[[135 139 131 126 128 113 141 132 134 150]
 [142 118 133 117 136 124 134 110 119 138]
 [115 129 135 148 135 134 138 115 128 131]
 [123 123 137 117 129 115 137 144 133 125]
 [133 125 131 121 129 129 125 112 109 138]
 [138 141 134 131 125 125 121 141 114 137]]
|
[[142 118 133 117 136 124 134 110 119 138]
 [123 123 137 117 129 115 137 144 133 125]
 [138 141 134 131 125 125 121 141 114 137]]

[[153 121]
 [144 132]
 [120 130]
 [126 143]
 [149 116]
 [132 122]
 [149 119]
 [114 129]
 [126 140]
 [127 120]]
|
[[144 132]
 [126 143]
 [132 122]
 [114 129]
 [127 120]]

[[115 123 136 142 137 116 136 128]
 [114 121 135 141 138 116 136 130]
 [122 124 131 133 134 120 134 134]
 [143 145 148 139 111 111 142 137]
 [130 136 151 149 119 105 149 140]
 [134 132 150 148 118 106 154 137]]
|
[[114 121 135 141 138 116 136 130]
 [143 145 148 139 111 111 142 137]
 [134 132 150 148 118 106 154 137]]

[[126 118 142 138 130 143 132 115 114 120 138 121 108]
 [113 132 137 127 144 119 138 143 130 115 108 118 118]
 [144 126 117 130 115 143 114 108 120 138 152 138 145]
 [119 113 153 144 143 138 130 117 115 108 146 125 104]
 [132 136 119 118 126 113 121 144 138 130 115 135 143]
 [115 130 146 120 138 108 144 152 143 118 104 113 107]
 [138 121 115 132 113 130 118 119 126 144 143 136 138]]
|
[[113 132 137 127 144 119 138 143 130 115 108 118 118]
 [119 113 153 144 143 138 130 117 115 108 146 125 104]
 [115 130 146 120 138 108 144 152 143 118 104 113 107]]

[[129 117 111 106 133 143 131 121 138 132 139]
 [127 138 144 149 122 115 129 138 119 126 118]
 [135 125 120 116 139 145 134 126 141 136 142]
 [120 125 127 131 113 116 144 143 121 128 123]
 [120 129 133 138 112 112 139 142 118 125 119]
 [128 140 144 150 123 115 126 136 118 125 117]]
|
[[127 138 144 149 122 115 129 138 119 126 118]
 [120 125 127 131 113 116 144 143 121 128 123]
 [128 140 144 150 123 115 126 136 118 125 117]]

[[127 123 123 121 132 143 120 137]
 [127 145 126 134 131 125 127 118]
 [126 113 139 125 123 121 130 118]
 [128 127 132 128 130  98 139 128]
 [128 127 130 130 124 126 131 127]]
|
[[127 145 126 134 131 125 127 118]
 [128 127 132 128 130  98 139 128]]
---
[[124 137 105 134 108 115]
 [106 120 121 152 133 115]
 [124 107 124 124 110 124]
 [116 156 150 152 151 152]
 [145 148  99 118 132 117]
 [114 133 141 141 120 131]
 [116 102 136 113 136 107]
 [156 116 144 112 149 104]
 [ 99 104 122 141 157 151]
 [124 101 150 130 122 150]
 [103 118 130 131 151 113]
 [146 140 113 136 131 107]]
|
[[124 105 108]
 [106 121 133]
 [124 124 110]
 [116 150 151]
 [145  99 132]
 [114 141 120]
 [116 136 136]
 [156 144 149]
 [ 99 122 157]
 [124 150 122]
 [103 130 151]
 [146 113 131]]

[[127 136 142 148 126 126 129 136 126 127 126 128 133]
 [133 127 126 126 137 144 132 127 140 134 140 131 128]
 [126 127 128 130 127 126 142 141 126 128 126 129 135]
 [126 128 131 136 127 127 137 140 126 127 126 128 134]
 [128 138 143 149 126 126 127 134 126 127 126 128 132]
 [136 130 128 126 142 143 126 126 138 132 136 130 127]]
|
[[127 142 126 129 126 126 133]
 [133 126 137 132 140 140 128]
 [126 128 127 142 126 126 135]
 [126 131 127 137 126 126 134]
 [128 143 126 127 126 126 132]
 [136 128 142 126 138 136 127]]

[[114 114 149 122 155 151 150 118]
 [121 124 154 121 146 153 155 120]]
|
[[114 149 155 150]
 [121 154 146 155]]

[[115 133]
 [138 152]]
|
[[115]
 [138]]

[[103 122 133]
 [116 127 133]
 [116 127 133]
 [116 127 134]]
|
[[103 133]
 [116 133]
 [116 133]
 [116 134]]

[[132 133 131 122 124 134 129 122 123]
 [128 145 143 118 107 151 139 106 124]
 [126 146 145 121 104 153 141 104 127]
 [123 120 120 138 135 116 127 139 135]
 [131 111 112 131 150 107 116 150 124]
 [125 148 147 122 103 154 141 103 129]
 [124 145 144 126 106 148 140 107 133]
 [131 109 110 133 153 103 116 152 125]
 [122 120 120 139 134 117 128 138 136]]
|
[[132 131 124 129 123]
 [128 143 107 139 124]
 [126 145 104 141 127]
 [123 120 135 127 135]
 [131 112 150 116 124]
 [125 147 103 141 129]
 [124 144 106 140 133]
 [131 110 153 116 125]
 [122 120 134 128 136]]

[[110 143 139 111 141 107 107 110 140 139 144]
 [140 125 124 145 130 119 124 146 146 151 133]]
|
[[110 139 141 107 140 144]
 [140 124 130 124 146 133]]

[[ 99 121 123 120 121 122 130 153 106 127 111 125]
 [107 123 100 112 127 106 113 149 118 124 120 137]
 [132 148 145 147 145 144 144 127 119 113 138 116]
 [116 138 102 126 138 112 118 147 111 109 132 133]
 [137 150 149 151 145 151 147 123 121 116 139 113]]
|
[[ 99 123 121 130 106 111]
 [107 100 127 113 118 120]
 [132 145 145 144 119 138]
 [116 102 138 118 111 132]
 [137 149 145 147 121 139]]

[[132 110 130 123 127 120 121 121 120 103 129 108 126 128 136]
 [120 128 135 125 131 122 121 119 133 126 119 121 129 122 130]
 [128 103 137 127 134 116 121 117 115 105 119 106 115 123 137]
 [130 124 138 125 129 132 122 117 123 120 119 112 140 130 134]
 [131  99 141 132 134 112 124 114 126 105 125 100 120 123 133]]
|
[[132 130 127 121 120 129 126 136]
 [120 135 131 121 133 119 129 130]
 [128 137 134 121 115 119 115 137]
 [130 138 129 122 123 119 140 134]
 [131 141 134 124 126 125 120 133]]
---
[[151 147 133]
 [129 132 133]
 [144 148 142]]
|
[[132 133]
 [148 142]]

[[134 118 128]
 [134 142 128]
 [104 106 152]
 [134 118 128]]
|
[[142 128]
 [106 152]]

[[149 101 132]
 [149 140 120]
 [127 147 124]
 [149 121 151]]
|
[[140 120]
 [147 124]]

[[153 137 113 125]
 [131 124 126 128]
 [158 119 128 132]
 [129 122 120 133]
 [146 126 139 117]]
|
[[124 126]
 [119 128]]

[[140 110 143 110]
 [133 118 116 106]
 [127 133 110 115]
 [142 125 137 121]]
|
[[118 116]
 [133 110]]

[[129 143 117 149 129]
 [108 154 130 131 150]
 [139 135 107 126 129]
 [142 145 101 114 141]]
|
[[154 130]
 [135 107]]

[[135 136 137 132]
 [128 115 103 156]
 [114 134 134 115]]
|
[[115 103]
 [134 134]]
